Here are some points:
[-1.3  1.2  0.5  0.4  0.1 -0.8  0.2 -1.2]
[-0.6  1.1  0.6 -0.7 -0.9  0.3  1.3 -0.6]
[ 0.9 -0.3 -0.2  0.4  0.9  0.4 -0.3  0.8]
[-0.6  1.3  0.1  0.3  1.2  0.2  0.4 -0.9]
[ 0.5 -0.3  0.  -0.3 -0.1 -1.1  0.   0.4]
[ 0.4 -1.  -1.6  0.5 -0.6 -0.3 -0.4 -0.3]
[-1.9  0.2  0.4 -0.1  0.2  1.5  0.7 -1.4]
[ 1.2  0.   0.  -1.2  0.2 -0.5 -0.2  0.9]
[-0.2 -0.5 -1.1  0.5 -0.6 -0.4  0.1  1.5]
[-0.6 -0.6 -0.7  0.7 -0.6  0.7  0.  -0.1]
[ 1.4 -1.1 -1.1  0.8  0.8  0.4 -0.2 -1.3]
[-1.2  0.8  1.   1.  -2.1 -1.   1.5  1.2]
[-0.7  0.4  0.6 -0.4  1.4  1.6  0.2 -3.3]
[-0.9  0.4 -0.4 -0.1  0.1  0.6  0.2 -1.4]
[-1.1 -0.3 -0.1  1.5 -1.4 -0.2  0.   0.5]
[-0.3  0.2 -0.4  1.2 -2.   0.2  0.1  0.9]
[-1.2  0.   0.2  0.1 -1.6 -1.1  1.4  0.5]
[-1.3  1.3  0.3  0.9 -1.8 -1.1  0.6  0.8]
[ 0.9 -1.  -0.3 -0.3 -0.6 -0.7 -0.7 -0.2]
[-0.4  0.8  0.6  0.   0.4  0.7  0.9 -0.8]
[ 1.  -0.8  0.2 -0.7 -0.5 -0.4 -1.3  1.6]
[-0.6 -1.1  0.6  0.7 -0.4  1.4  0.8 -1.4]
[ 1.6 -1.7  0.8 -0.7  0.9 -0.7 -0.9  0.4]
[-0.5  0.4 -0.1 -1.1 -0.1 -0.1  0.5 -0.3]
[-0.1 -1.3 -0.5 -0.2 -1.3 -0.5 -0.3  1.2]
[-0.2  0.   0.1  0.6  0.9  0.7  0.3  0. ]
[-0.6 -0.4 -0.1  0.9  0.   0.9  0.6 -1. ]
[ 1.3 -0.2  0.5  0.4  0.1 -0.3 -0.6  2.3]
[ 0.7  1.1  0.3  0.   0.4 -1.   0.8  0.6]
[ 1.1 -1.   0.3  0.3  2.3  2.1 -0.9 -1.8]
[-0.6  1.4  0.2 -0.2  0.9 -0.1  0.5 -0.8]
[ 1.6 -1.   0.4  0.   1.9  1.  -1.5 -0.5]
[ 1.9 -0.9  0.5 -0.3  0.4  1.1 -1.3  0.9]
[-1.3  0.4  0.2  0.3 -1.   1.4  0.3 -1.1]
[-0.6  1.6  0.6 -0.6 -0.8 -0.3  0.8  0. ]
[ 0.8 -0.3 -0.7 -0.5 -0.1 -1.8 -0.6  1.5]
[-1.5  2.   0.2 -0.5 -1.6 -0.4  1.4  0.2]
[-0.1  0.1 -0.3  0.   0.3  0.2 -1.2  0.2]
[-0.6 -1.  -0.2  1.2  0.1  1.7 -0.3 -1.1]
[ 0.1 -1.3 -0.6  1.   1.4  0.6 -0.7  0.9]
[ 1.3  0.   0.3 -0.9  1.7  0.8 -0.5 -0.6]
[-0.5  1.4  0.1  0.   0.4 -0.3  1.2  0.3]
[ 0.1 -0.5 -0.7  0.  -0.3 -1.1 -0.5  1.4]
[-0.4 -0.3 -0.6 -0.2  0.1  0.2 -0.1  0.2]
[-1.4  2.7 -0.4 -0.4 -0.7 -2.   1.5  0.6]
[ 0.5 -1.3 -0.4  0.6  1.  -1.  -1.   1.8]
[ 1.7 -0.2 -0.1 -0.2  1.6  0.9 -0.7  0. ]
[-0.1  1.6  0.6  0.3 -0.4 -1.4  0.1  1.9]
[-0.5  0.8 -0.2  0.3 -0.5 -1.7  1.  -0.2]
[-1.3  1.  -0.2  0.5 -0.5  0.6  1.   0. ]
[-0.2 -0.4  1.1  0.3 -1.   0.8  0.7 -1.1]
[-0.2  1.6  0.4 -0.2 -0.8 -1.8  0.3  1. ]
Then 12 other points, each followed by its number:
[-1.3  0.9  0.5 -0.4 -1.6  0.3  0.8  0. ] 0
[ 1.4 -0.2 -0.2  0.   1.9  1.4  0.   0.7] 1
[ 0.4  0.5 -0.1 -0.3 -0.3 -1.5  0.   1.3] 2
[-0.8  1.3  0.5 -0.7 -2.  -0.3  0.5 -0.5] 3
[-0.5  1.3  0.9 -0.1 -0.6 -0.6  0.3  0.8] 4
[ 0.  -0.8 -1.4  0.1 -0.6 -1.1  0.2  1. ] 5
[-1.2  0.   0.3  0.2 -0.5  0.3  0.8 -1.3] 6
[ 0.6  1.5 -0.1 -0.7  2.4 -0.4  0.5 -1.4] 7
[-0.6  1.9  0.9 -0.7 -1.9 -1.2  0.9  0.4] 8
[-0.7  1.4  0.  -0.6 -0.6 -1.2  1.   1. ] 9
[ 0.4  0.3 -0.3 -1.2  0.2 -0.9 -0.5  0.1] 10
[ 2.1 -1.1 -0.4 -0.8  0.5 -0.9 -0.3 -0.5] 11
Which of these numbered points is nearest to each point below by angle, seen from the average point of the first points? Its number follows each.
[ 0.7  0.5 -0.1 -0.7  1.5 -0.4 -0.1 -0.4] > 7
[-1.  -0.9  0.9  0.5  0.2  1.5 -0.3 -2.6] > 6
[ 0.3  0.  -1.1 -0.2  0.7 -1.2 -0.7  0. ] > 10
[-1.2  0.   0.1  0.1 -1.1  0.7  0.6  0.7] > 0
[ 0.4 -0.6  0.   0.4  1.7  1.2 -0.4  0. ] > 1
[-0.7  2.2  0.  -0.3 -0.1 -1.6  0.9  0.6] > 9
[-1.2 -0.6 -0.3  1.3  0.3  1.7  0.  -2.2] > 6
[ 0.4 -0.2  0.3  0.3  1.1  0.7  0.1  0.2] > 1
[-0.4  1.  -0.2  0.7  0.  -0.3  0.2  0.1] > 4
[-0.8 -0.5 -0.2  0.9  0.1  1.1  0.1 -1.2] > 6
[-1.1  0.   0.4 -0.3 -0.4  0.7  0.5 -1.3] > 6
[-1.  -0.2  0.4  0.3 -1.2  0.2  0.6  0.5] > 0
[ 0.2 -0.5  0.2  0.8  0.9  0.7 -0.3 -0.1] > 1
[-0.5 -0.8 -0.2  0.1 -0.3  0.9  0.5 -1.7] > 6
[ 0.2 -1.5 -0.6  0.6 -0.2 -0.1 -0.1  1.4] > 5
[-0.5  1.7  0.3 -0.7 -2.1 -1.6  0.7  0.5] > 8
[ 1.7 -1.8 -0.1 -0.5  0.8 -0.1 -1.3 -0.5] > 11
Now 12 new points, numbered from 0 again:
[ 1.2  0.2  0.  -1.2  0.  -1.   0.2  1.6] 0
[ 0.6 -1.3 -1.   0.9 -0.5  0.3 -0.8  0. ] 1
[ 1.   0.3 -0.7 -0.4  1.6 -0.5  0.   0.3] 2
[ 1.2 -0.9  0.  -0.3  1.2  0.5 -1.1  0.6] 3
[-0.8 -0.8 -0.6  1.4 -0.2  1.5 -0.7 -0.7] 4
[-0.3  1.4  0.3 -1.3 -2.4 -1.9  0.7  1.1] 5
[ 0.  -1.4 -1.7  0.2  0.8  0.9 -0.2 -0.3] 6
[-0.1  0.1  0.1  0.4  0.4 -0.2 -0.3  1.3] 7
[ 2.   0.  -0.4 -1.3 -2.  -3.1 -1.9  2.9] 8
[ 0.5 -0.4 -0.7  0.4 -0.2 -0.9 -0.4  1.5] 9
[-0.9  0.7  0.3  0.5 -1.9  0.   1.2  0.6] 10
[ 1.2  0.1 -0.4 -1.   0.  -1.1 -0.2  1.5] 11
Which of these numbered points is nearest to each point below by angle, seen from the average point of the first points? Its number follows each.
[ 1.4 -0.7  0.5 -0.6  0.7  1.1 -1.1  0.1] > 3
[ 1.   0.   0.   0.4 -0.1 -1.6 -0.9  2.5] > 9
[-0.7  0.6  0.1  0.1  0.5 -0.3 -0.1  0.1] > 7
[-1.2  0.8  0.3  1.1 -1.   0.   0.9 -0.4] > 10
[-0.8  0.2  0.7  0.6 -1.2  0.   0.9 -0.4] > 10
[ 0.5  0.  -0.4 -0.7  2.3 -0.3 -0.1 -0.8] > 2
[-0.3 -0.8 -0.2  1.6  0.2  1.9 -1.  -1.1] > 4
[ 1.8 -0.2 -0.5 -0.4  0.5 -0.6 -0.4  1.9] > 11
[-0.3  1.9  0.1 -1.  -0.8 -1.4  1.1 -0.7] > 5
[ 0.4  0.1 -0.5 -0.5 -0.7 -1.6  0.3  2.3] > 11
[-0.5 -1.  -0.8  0.2  0.8  0.6  0.4 -0.6] > 6
[-1.6  1.   0.5  0.7 -1.3  0.5  0.1  0.6] > 10
[-0.8  1.6 -0.2 -0.3 -0.9 -0.8  0.3  0.4] > 5
[-0.1 -0.2 -1.  -0.4 -0.1 -0.1 -0.2 -0.8] > 6
[ 0.9  0.9 -0.1 -0.5  1.4  0.6  0.  -0.1] > 2
[-1.6  0.7  0.7  1.4 -1.2 -0.6  1.4  0.8] > 10
[ 1.5  0.2  0.  -0.8  0.4 -0.2 -1.1  1.2] > 11
